[[131 131 120 124 122 125 131 133 144 145 110 116]
 [132 136 143 120 120 119 109 123 120 111 130 122]
 [144 142 135 115 112 110 121 146 120 121 136 134]
 [128 130 151 123 123 111 113 140 128 121 124 116]]
=>
[[128 130 151 123 123 111 113 140 128 121 124 116]
 [132 136 143 120 120 119 109 123 120 111 130 122]
 [144 142 135 115 112 110 121 146 120 121 136 134]
 [131 131 120 124 122 125 131 133 144 145 110 116]]

[[126 134 134 123 115]
 [129 126 122 133 118]
 [130 122 118 137 108]
 [118 150 140 114 101]
 [119 144 144 110 133]]
=>
[[119 144 144 110 133]
 [118 150 140 114 101]
 [126 134 134 123 115]
 [129 126 122 133 118]
 [130 122 118 137 108]]

[[129 146 130 115 121 142 105 154 141 145 109 132 111 140 125]
 [141 149 148 107 112 127 135 108 137 142 108 154 126 126 133]
 [130 134 142 113 113 122 111 144 130 123 104 130 148 109 130]
 [132 149 118 136 126 123 112 112 124 131 127 114 148 108 126]
 [105 128 110 130 111 110 138 125 125 141 134 131 121 141 140]
 [104 120 151 130 134 113 132 115 106 148 142 144 131 128 145]]
=>
[[104 120 151 130 134 113 132 115 106 148 142 144 131 128 145]
 [141 149 148 107 112 127 135 108 137 142 108 154 126 126 133]
 [130 134 142 113 113 122 111 144 130 123 104 130 148 109 130]
 [129 146 130 115 121 142 105 154 141 145 109 132 111 140 125]
 [132 149 118 136 126 123 112 112 124 131 127 114 148 108 126]
 [105 128 110 130 111 110 138 125 125 141 134 131 121 141 140]]

[[133 142 139 120 113 133 121 132 120 125 103 128]
 [119 126 117 128 138 122 131 118 130 121 131 130]
 [139 129 143 130 118 135 126 142 127 138 127 124]
 [131 121 128 125 120 134 126 124 126 131 138 131]
 [138 136 145 120 107 140 120 135 119 133 113 128]
 [130 134 135 126 121 131 127 132 123 128 118 128]
 [133 141 142 124 117 133 124 137 122 127 105 125]]
=>
[[138 136 145 120 107 140 120 135 119 133 113 128]
 [139 129 143 130 118 135 126 142 127 138 127 124]
 [133 141 142 124 117 133 124 137 122 127 105 125]
 [133 142 139 120 113 133 121 132 120 125 103 128]
 [130 134 135 126 121 131 127 132 123 128 118 128]
 [131 121 128 125 120 134 126 124 126 131 138 131]
 [119 126 117 128 138 122 131 118 130 121 131 130]]

[[140 121 131]
 [103 150 112]
 [ 99 113 150]
 [131 145 118]
 [140 157 111]
 [120 100 139]]
=>
[[ 99 113 150]
 [120 100 139]
 [140 121 131]
 [131 145 118]
 [103 150 112]
 [140 157 111]]

[[102 140 122 123]
 [123 115 138 111]
 [108 117 127 106]]
=>
[[123 115 138 111]
 [108 117 127 106]
 [102 140 122 123]]

[[127 119 141 130 138 140 141 150 117 132 131 126 128 109 134]
 [133 135 119 129 127 122 119 117 131 127 120 131 136 134 121]
 [144 127 134 137 151 140 132 146 110 136 107 135 157  98 116]
 [123 124 133 127 127 132 133 135 127 128 135 125 121 126 134]]
=>
[[127 119 141 130 138 140 141 150 117 132 131 126 128 109 134]
 [144 127 134 137 151 140 132 146 110 136 107 135 157  98 116]
 [123 124 133 127 127 132 133 135 127 128 135 125 121 126 134]
 [133 135 119 129 127 122 119 117 131 127 120 131 136 134 121]]

[[124 113 143 130 125 131 126 113]
 [111 144 140 143 127 131 119 125]
 [150 108 114 126 147 105 126 117]
 [132 120 147 128 105 116 106 134]
 [114 110 110 129 151 105 142 138]
 [106 137 109 136 122 138 149 107]
 [143 141 151 125 148 125 108 142]]
=>
[[143 141 151 125 148 125 108 142]
 [132 120 147 128 105 116 106 134]
 [124 113 143 130 125 131 126 113]
 [111 144 140 143 127 131 119 125]
 [150 108 114 126 147 105 126 117]
 [114 110 110 129 151 105 142 138]
 [106 137 109 136 122 138 149 107]]

[[121 114 122 120 126 121 122 142 128]
 [111 114 108 126 121 107 109 134 151]
 [124 136 125 148 143 128 131 109 118]
 [126 138 126 149 139 129 130 112 121]]
=>
[[126 138 126 149 139 129 130 112 121]
 [124 136 125 148 143 128 131 109 118]
 [121 114 122 120 126 121 122 142 128]
 [111 114 108 126 121 107 109 134 151]]
---
[[107 137 137 142 109 132 143 125 119 139]
 [114 120 145 138 115 111 142 104 112 129]
 [138 137 110 106 138 131 105 133 149 119]
 [136 140 115 100 126 127 101 123 148 126]
 [124 132 135 134 114 132 132 133 124 140]]
=>
[[114 120 145 138 115 111 142 104 112 129]
 [136 140 115 100 126 127 101 123 148 126]]

[[121 146 112 116]
 [106 140 132 135]
 [119 138 118 119]
 [134 122 137 119]
 [125 119 120 121]
 [122 150 122 126]
 [118 130 134 147]
 [118 146 139 126]
 [123 150 140 125]]
=>
[[106 140 132 135]
 [134 122 137 119]
 [122 150 122 126]
 [118 146 139 126]]

[[129 127 135 131]
 [129 128 131 128]
 [129 128  99 112]
 [129 126 128 109]
 [129 127 128 125]]
=>
[[129 128 131 128]
 [129 126 128 109]]

[[125 102 113 116 125]
 [143 118 137 140 120]
 [153 115 146 132 117]
 [121 123 120 154 126]
 [133 118 107 119 116]]
=>
[[143 118 137 140 120]
 [121 123 120 154 126]]

[[128 153 116 129]
 [145 113 130 143]
 [131 127 128 127]
 [128 128 129 130]
 [116 122 109 112]]
=>
[[145 113 130 143]
 [128 128 129 130]]

[[144 135 140 116]
 [114 146 121 132]
 [133 122 122 122]
 [142 125 142 125]
 [123 106 145 134]
 [118 147 140 119]
 [137 121 138 124]]
=>
[[114 146 121 132]
 [142 125 142 125]
 [118 147 140 119]]
